Each path below is one point turned by a fixed rotation once a step. After each direction that follows a path, write how fast that rotation turns it, in deg/step (0 if it stays still).
Each turn is a multiple of 5 degrees from 10 to 175, or 0.
Each row of a path follows its step; steps can be skipped.

step 1: +4.46  +1.74  -0.73  -3.60  -2.19  +1.47  +0.53  +0.91  -4.72  -0.34  -3.54  +0.35  +0.66  +1.88  +3.00  -0.11  +0.45  +2.65  -3.34  +1.91  -1.21  +2.46  -0.26  -2.87  -1.20  -1.64  -0.22  -0.30  +1.64  -1.32  +3.21  +4.15  -2.88  +1.88  +1.75  -2.05
step 2: +0.08  -0.16  +0.03  -3.23  -3.47  -3.20  -1.83  +2.16  -2.54  +2.59  +1.66  -0.89  +2.34  -1.85  -1.22  +2.47  +1.64  -0.45  -1.27  +4.61  +1.49  -3.68  -2.44  +1.87  +4.29  +0.18  -0.88  +2.54  +0.77  -0.08  +3.78  +3.64  +0.61  -1.21  +2.43  -1.48
step 3: +4.51  +1.94  -3.62  +0.99  +0.06  +0.24  +0.05  -2.85  -5.29  -2.35  -1.14  +4.31  +0.60  -1.11  -3.05  -0.95  +2.44  -0.14  +3.13  +3.52  -0.66  +1.79  +0.00  +1.60  +0.05  -0.86  +0.65  +1.44  -0.48  +1.73  +3.72  +2.65  -3.15  -1.81  -0.88  -1.06
step 4: +1.89  +2.60  +2.04  -3.58  -3.32  +3.46  -1.94  -4.17  -0.86  +0.86  -2.12  -0.15  +5.10  +0.56  -1.55  -0.27  -2.35  +1.26  +0.42  +3.79  +0.05  -2.77  +1.04  -0.39  +1.27  -1.37  -3.70  +3.70  +0.76  +0.27  +0.87  -0.81  +1.20  -3.74  +0.62  -1.25
step 5: +3.83  +1.21  -0.19  -1.07  +1.03  -5.44  -1.30  +0.30  -2.67  -3.55  -1.61  +3.59  +6.05  -1.09  +2.54  +2.02  +0.41  +1.54  -4.06  +0.75  -3.04  +1.34  +0.06  +0.24  -1.56  -0.10  -0.70  +3.51  -1.79  +1.17  +0.82  +1.04  -0.14  -1.94  -1.40  -1.08
step 6: -3.84  +0.09  +0.86  -1.33  -1.51  +1.01  -3.67  -1.82  -1.78  +0.07  -1.43  +1.59  +1.34  +1.40  +0.97  +1.73  -0.66  +0.43  -1.23  +3.42  -3.52  +1.69  +0.91  -2.53  +5.15  -2.84  -2.74  -0.24  -2.70  -2.57  +4.28  +3.74  -1.45  -0.70  +0.44  -3.01
step 7: +0.06  -0.20  -1.84  -0.19  +0.52  -1.49  -1.85  +2.82  +0.21  -0.35  -0.62  +2.67  +3.91  -2.79  -2.36  +1.58  +1.03  -3.21  -1.88  +4.25  +0.00  +0.71  +1.86  +4.07  +0.95  -3.92  -0.18  +1.49  -1.22  +0.62  +0.63  +0.03  -3.89  -5.35  +2.85  +1.95
step 8: -0.41  +2.70  +1.77  +1.58  +2.85  +1.71  -1.31  -1.98  -3.94  +0.68  -2.81  +6.17  +4.33  -0.20  +1.79  +0.53  -1.81  -2.07  +5.25  +1.87  +1.18  -0.43  +1.85  -3.11  +0.54  -2.68  -0.51  +1.35  +0.79  -1.66  +0.26  +0.44  -1.52  -1.01  -0.12  -1.67
step 10: +0.55  -0.33  +1.26  +0.25  -0.44  -4.31  -2.56  +5.42  -5.12  -2.24  +0.35  +1.70  +3.49  +1.42  +1.28  +2.90  -0.50  -2.73  +0.92  +1.91  +1.85  +1.11  -1.92  -1.13  +2.03  -0.69  -0.56  +2.32  -0.58  -3.97  +1.89  +2.28  +0.20  +2.16  +0.95  -3.32
+0.31  +0.87  -0.42  +0.27  -0.24  -0.79  +1.06  -0.40  +1.38  +0.97  -2.08  +0.05  +1.23  -0.41  -0.54  +0.31  -0.56  +0.46  -0.41  -0.85  +0.63  +0.67  +0.61  -1.45  -0.29  +0.02  +0.46  +0.67  +0.94  -0.47  +0.04  +1.05  +1.21  +0.38  -0.13  +0.84 -> 90
+1.40  +0.15  -0.99  +0.41  +1.09  -0.40  +1.09  +1.63  +1.03  -0.70  -0.05  +0.17  -0.59  -0.01  +0.38  +0.74  -0.32  +0.16  -0.23  +0.63  -0.43  +0.57  +0.81  +0.20  +0.78  +1.26  +0.64  +0.76  -0.54  +2.05  +0.15  -0.44  -0.03  -0.86  +0.94  -0.13 -> 160
-0.21  -0.64  +0.05  -0.86  +1.07  -0.90  +0.02  +0.95  +0.54  -0.25  -0.10  -1.55  +1.10  -0.25  -0.83  -0.66  +0.65  -0.65  -1.04  +1.10  +0.92  -0.42  -1.04  +0.29  -0.68  -0.66  -0.75  +0.49  +0.77  -0.44  -0.33  -1.29  +1.04  -0.50  +1.43  -0.27 -> 140
+0.58  +0.81  +0.16  -0.67  -0.93  +0.75  +2.17  -0.93  +0.36  -1.00  +0.47  -0.36  -0.52  -0.21  +0.01  +1.36  +0.37  -0.16  +0.03  +0.74  +0.74  -0.45  -1.41  +0.76  -1.00  +0.93  +0.75  +0.40  -0.25  -1.14  +0.95  +0.53  +0.30  -0.13  -0.20  -0.95 -> 35
-0.40  -1.11  +0.07  +0.56  +1.00  +1.07  +1.25  -0.43  -1.15  +0.07  -0.63  -0.63  -1.32  -0.13  +0.17  -0.57  -0.36  -0.10  -0.25  +0.12  -1.42  +0.65  -0.38  -1.65  +0.32  -0.33  -0.27  +0.73  +1.39  -0.50  +1.47  -0.53  +0.03  -1.14  -0.38  -0.22 -> 145

step 1: -1.80  +4.43  +1.33  -4.10  +3.20  -0.20  +0.63  +0.02  -0.87  -0.29  +0.49  -1.05  -0.28  -1.01  -3.30  -2.70  +0.37  -1.97  +4.18  +1.73  -2.76  -1.04  -0.11  -4.74  +4.34  -0.11  +1.58  -0.12  -1.55  -2.07  +0.96  -1.81  +1.95  +2.97  +0.50  +6.17
step 2: +2.79  -1.07  +6.42  -2.47  -2.49  -2.42  -0.32  -3.43  +3.21  +1.87  +2.38  +1.96  -3.88  +0.13  +2.61  -2.46  +0.08  -5.19  +1.08  -2.17  -2.92  -0.57  +1.01  +2.68  +1.26  -3.42  -1.27  -0.08  +2.09  +0.07  -0.15  -1.10  -1.82  -1.46  +1.80  -0.69
step 3: +1.68  +0.25  +0.59  +0.24  +0.92  +0.69  +3.02  -4.03  +3.31  +0.34  -0.25  -0.66  +0.41  -2.19  -2.67  +1.83  -3.80  +2.31  -2.54  -0.62  +3.40  +0.86  -0.59  -6.57  +0.88  -4.79  -1.79  -0.26  -1.62  -0.17  +2.15  +1.46  +1.02  -2.78  +4.74  +1.07
step 4: +1.80  +0.01  +1.09  +0.42  +0.55  -0.94  -3.56  +1.66  +1.16  -1.04  +4.69  -1.25  -0.18  -5.10  +0.98  +3.32  +0.15  +4.07  -1.22  -0.46  -1.89  -0.13  +0.54  +6.47  -1.10  -0.69  -3.67  -5.08  -1.89  -0.31  +1.84  -0.64  +2.70  -2.10  +0.30  +1.64
step 5: -3.77  -0.82  +1.94  +0.12  -3.39  -0.14  +0.92  +5.40  -2.09  -5.44  -0.12  -0.95  -1.14  -2.04  +0.29  +2.73  -0.06  +0.85  +0.09  -0.14  +1.16  +2.47  -6.70  -3.18  -1.51  -2.15  +1.47  +0.93  +1.83  -0.03  +3.71  -3.19  +0.10  +2.05  +1.87  +0.51
step 6: -3.72  +5.91  +0.35  +1.90  -1.76  -1.81  -6.23  +1.31  +1.95  -0.43  -2.75  +3.11  -0.73  -3.56  -2.15  -2.45  -0.55  -0.25  +0.90  -1.49  +2.92  -2.11  +1.98  +3.80  -0.31  +0.59  +0.61  -0.30  +4.11  -1.97  +0.29  +1.15  -1.30  +0.25  +2.11  -1.09
step 8: -1.20  +0.09  +1.21  +2.80  +0.34  +7.01  -1.56  -0.85  +0.89  -3.34  +0.43  +1.67  +0.01  +0.34  +4.43  +1.34  +0.44  +0.48  +0.40  -3.07  +2.94  +1.33  +4.68  -0.64  +1.19  +2.32  -1.03  -2.59  +1.21  +0.54  -5.65  +2.66  +2.23  -0.29  +0.05  +2.20
step 9: -3.83  -2.35  -2.00  -5.00  -0.45  +1.33  +1.86  +4.17  +6.44  +0.54  +2.20  -2.26  +2.86  +0.42  -1.46  +1.59  +3.52  +1.60  +2.25  -0.15  +0.06  +0.91  +1.13  -2.42  -0.85  +1.60  +0.60  -0.86  -0.64  -0.38  -1.77  -3.17  -2.86  -2.39  -3.28  -1.42
step 10: -2.48  +1.82  +0.84  -1.06  +2.91  +1.04  +2.79  +2.54  +0.89  +3.00  -2.24  +1.94  -5.85  +1.55  -1.23  -4.37  -0.10  +0.22  -1.11  -1.44  -0.32  -0.04  +0.50  +0.54  -3.33  -1.67  -0.31  -3.05  +1.04  +0.65  -2.24  -2.71  +2.32  +5.10  -2.55  +4.65
+0.00  -0.64  +0.22  +0.71  -0.27  +1.03  +0.24  -0.53  -0.37  -1.05  -0.85  +0.64  -1.36  +0.12  +0.91  +0.69  -0.42  -1.01  -0.12  -0.68  +0.32  +0.07  -0.60  -0.20  -0.53  -1.39  -1.03  +1.38  -0.07  +1.44  -1.02  -1.21  +0.69  +1.09  -0.08  -0.87 -> 135
+0.71  -0.68  +1.08  +0.13  +0.60  -0.54  -0.14  +0.19  +0.26  -0.09  +0.70  +1.05  -0.02  -1.54  -0.68  -1.15  -0.11  +0.95  -1.45  +0.41  -0.55  +1.01  -0.48  -0.21  -0.72  -0.79  +0.22  +1.55  -0.33  +0.56  -0.75  -0.03  -0.53  -1.05  -0.98  +1.39 -> 45
-1.74  -0.87  -0.44  +0.59  -0.81  -1.28  -0.06  +0.34  -0.21  -0.67  -1.01  +0.03  +1.28  -1.27  +1.01  +0.50  -0.56  -0.42  -0.51  +0.18  +0.19  -0.28  +0.31  +0.88  +0.19  +0.56  +0.59  +1.61  +0.26  -0.75  +0.10  +1.37  +1.14  +0.61  -0.48  +0.26 -> 45
+0.04  -0.61  +0.02  +0.18  -0.18  -0.35  +0.55  +0.06  +0.50  +1.11  +1.43  +0.99  +0.60  +0.17  +1.16  +0.11  +0.76  +0.05  -0.23  -2.15  +1.01  -0.03  +0.44  -0.68  +1.04  +0.41  -0.93  +0.45  -1.81  +0.49  -0.32  +0.93  +0.16  -0.54  +1.07  -0.06 -> 70
-0.04  +0.15  -0.23  -0.67  -0.97  -0.04  +0.95  +0.99  +0.01  +1.11  -1.25  +0.53  -0.53  +0.04  -0.39  -2.33  -1.61  -0.35  -0.26  -0.68  -0.35  -0.30  +0.03  +0.95  +0.99  -0.02  +0.59  +0.58  +0.42  +0.06  -0.07  -0.94  +0.05  -0.59  +1.58  -0.35 -> 85

step 0: -1.26  +2.90  +1.13  -3.71  -1.86  -4.23  +1.47  +0.26  -2.79  -1.28  -4.72  -0.22  +1.72  -3.74  +2.02  +3.32  -2.00  -0.17  +3.36  -2.23  +2.79  -1.76  +4.56  -1.59  -2.05  -1.93  +0.11  -0.37  -3.02  +0.31  -3.71  -0.45  +1.98  -0.53  +0.87  -0.12
step 1: -0.41  +0.25  -2.64  +2.02  +0.94  +1.66  +2.20  +1.67  +2.98  +1.70  -0.08  -1.74  -3.24  -1.89  -0.06  +2.60  +1.01  +2.78  -0.03  -2.13  +4.64  +0.41  -5.24  +0.99  -3.56  +0.75  +2.08  -1.86  +1.17  -0.92  +2.37  -5.37  -0.83  +4.66  +0.47  +0.85
step 2: -3.70  -0.51  -2.25  -0.74  +1.48  -1.35  +1.24  -2.15  +6.50  -2.37  -3.95  +3.53  +2.24  +2.36  +2.73  +1.76  +0.49  +0.98  -1.66  +1.41  +0.64  -3.52  -0.69  -2.64  +3.33  +1.68  -0.32  +1.76  -1.31  -1.94  -2.78  +2.80  -1.60  -2.56  +0.60  +1.94
step 3: +4.74  -0.24  +1.47  +0.69  -1.34  -0.31  +2.11  +0.19  -0.09  +4.24  +0.62  +2.10  -3.01  +2.91  -1.27  +2.82  +4.43  +0.42  +5.05  -0.98  +2.47  +1.04  +0.53  -1.56  +2.80  -0.57  +1.22  -1.36  +1.93  +1.45  -0.51  +1.42  +5.41  +1.49  +3.60  +0.63
step 4: +0.19  +1.77  +1.37  -2.68  -1.68  -0.47  -1.48  -3.93  +1.57  -2.62  +0.96  +1.72  -0.92  +2.96  +3.80  +0.80  -6.13  -5.62  -0.37  -3.98  +0.43  -0.30  -2.41  -1.16  +0.47  +3.02  +3.43  -2.12  +1.12  +0.30  +0.50  -2.20  -0.56  +1.03  -2.73  -0.29
step 5: -2.04  -6.02  +4.32  +0.51  -1.54  +1.92  +0.86  -0.29  +1.27  +4.38  -2.31  +4.74  +1.72  -0.63  +0.42  -0.43  -0.35  +1.32  -2.23  +3.54  -0.48  +0.89  -2.21  +1.79  -2.00  +0.55  +0.51  +1.33  +1.76  +2.30  -2.04  -0.18  +1.34  +1.91  +3.65  -4.24
step 6: +1.95  +4.16  +0.35  -4.19  +2.79  +1.03  -1.24  +0.67  +0.30  +0.59  -1.76  -1.68  -0.43  -5.48  +0.12  +0.45  -1.45  -4.11  +2.22  -0.74  -0.69  -1.58  -0.81  -2.47  +1.95  -1.83  +0.25  -2.50  +0.96  -2.52  -5.18  -0.26  +0.63  -3.90  +3.57  -2.81
step 8: +0.01  -1.50  +2.83  +2.11  +3.96  -3.11  -0.67  -4.49  +1.68  -0.57  -1.56  +0.66  +0.29  -0.67  +1.73  +0.07  +0.82  +0.63  -3.44  +2.07  +3.14  -2.38  +0.81  +2.71  +0.97  +3.54  -1.43  -3.05  +1.04  -6.97  -1.88  +0.41  +0.03  -3.20  -0.32  +0.34
step 10: +0.39  +1.08  -4.73  -0.48  -0.73  -3.96  +0.88  -1.31  -0.31  -1.07  +0.85  +2.21  -0.37  -0.94  -2.19  +0.97  -5.03  -0.61  +0.32  -3.68  +1.40  +1.42  -2.26  +2.40  +4.23  +2.15  -0.94  -3.63  +1.98  -3.20  -0.27  -2.50  -2.43  +5.46  -0.54  -2.37
+0.84  -0.73  +0.68  +0.77  +0.51  +0.45  +0.16  +0.36  +0.74  -0.05  +0.92  +0.25  -0.69  -0.32  +0.79  +1.01  +1.00  +0.35  +0.51  +0.67  -0.55  +1.13  +0.01  +0.07  -1.17  -0.91  -1.20  -0.43  +1.41  +0.78  +1.15  +0.19  -0.66  +1.51  +1.32  +0.25 -> 175
+0.12  -0.06  +1.18  +0.04  +1.52  +1.01  +0.68  +0.54  +0.12  +0.31  -0.46  +0.88  +0.49  -0.27  +0.26  -0.24  +0.47  +1.38  -1.28  +0.00  -0.47  -1.13  +0.14  -1.71  +0.66  -0.44  -0.56  -0.61  -0.02  +0.01  +0.13  +1.33  +0.52  +0.13  -1.30  -1.42 -> 115
-0.21  +0.70  +0.71  -0.16  +0.12  +1.44  -0.35  +1.34  -0.26  +0.04  -0.09  -0.43  +0.27  +0.58  +1.47  -0.46  -0.28  +0.68  +0.30  +0.83  +1.43  +0.89  -0.62  +0.22  +1.27  +0.46  -0.01  +1.44  -0.55  -1.02  -0.30  -0.17  -1.59  +0.56  +0.87  -0.79 -> 95
+1.29  +0.28  -0.58  +1.23  -0.21  +0.85  -0.42  -0.20  +1.12  +0.54  +0.61  -0.22  +0.72  -0.27  +1.00  +0.75  -1.56  +0.45  -0.19  -0.76  -0.52  +0.20  +0.68  -0.27  -1.00  -0.62  +1.38  +0.59  -0.04  -0.11  -1.13  +1.40  -1.05  -0.82  -0.60  +0.70 -> 155
-0.16  +1.90  +0.20  -0.32  -0.40  +0.63  +0.37  +1.05  -0.38  +1.40  +1.61  +0.25  +0.39  -1.02  +0.55  +0.28  +0.44  -0.95  +0.66  +0.19  -0.68  -1.53  -0.43  +0.05  +0.06  +1.20  +0.30  -0.71  -0.24  +0.17  +0.33  -0.33  -0.15  +1.11  -0.81  +1.27 -> 125
+0.23  +1.19  -1.66  -0.68  +0.57  +0.25  -0.19  -0.67  +0.74  +0.14  +0.07  -0.48  +0.18  +0.25  -1.07  +0.68  +0.80  +0.50  +0.26  -0.21  -0.85  -0.84  -1.25  +1.22  +1.49  -0.34  -0.15  +0.48  +0.13  +0.83  +0.43  +1.75  -0.48  -0.28  +1.23  -0.64 -> 85
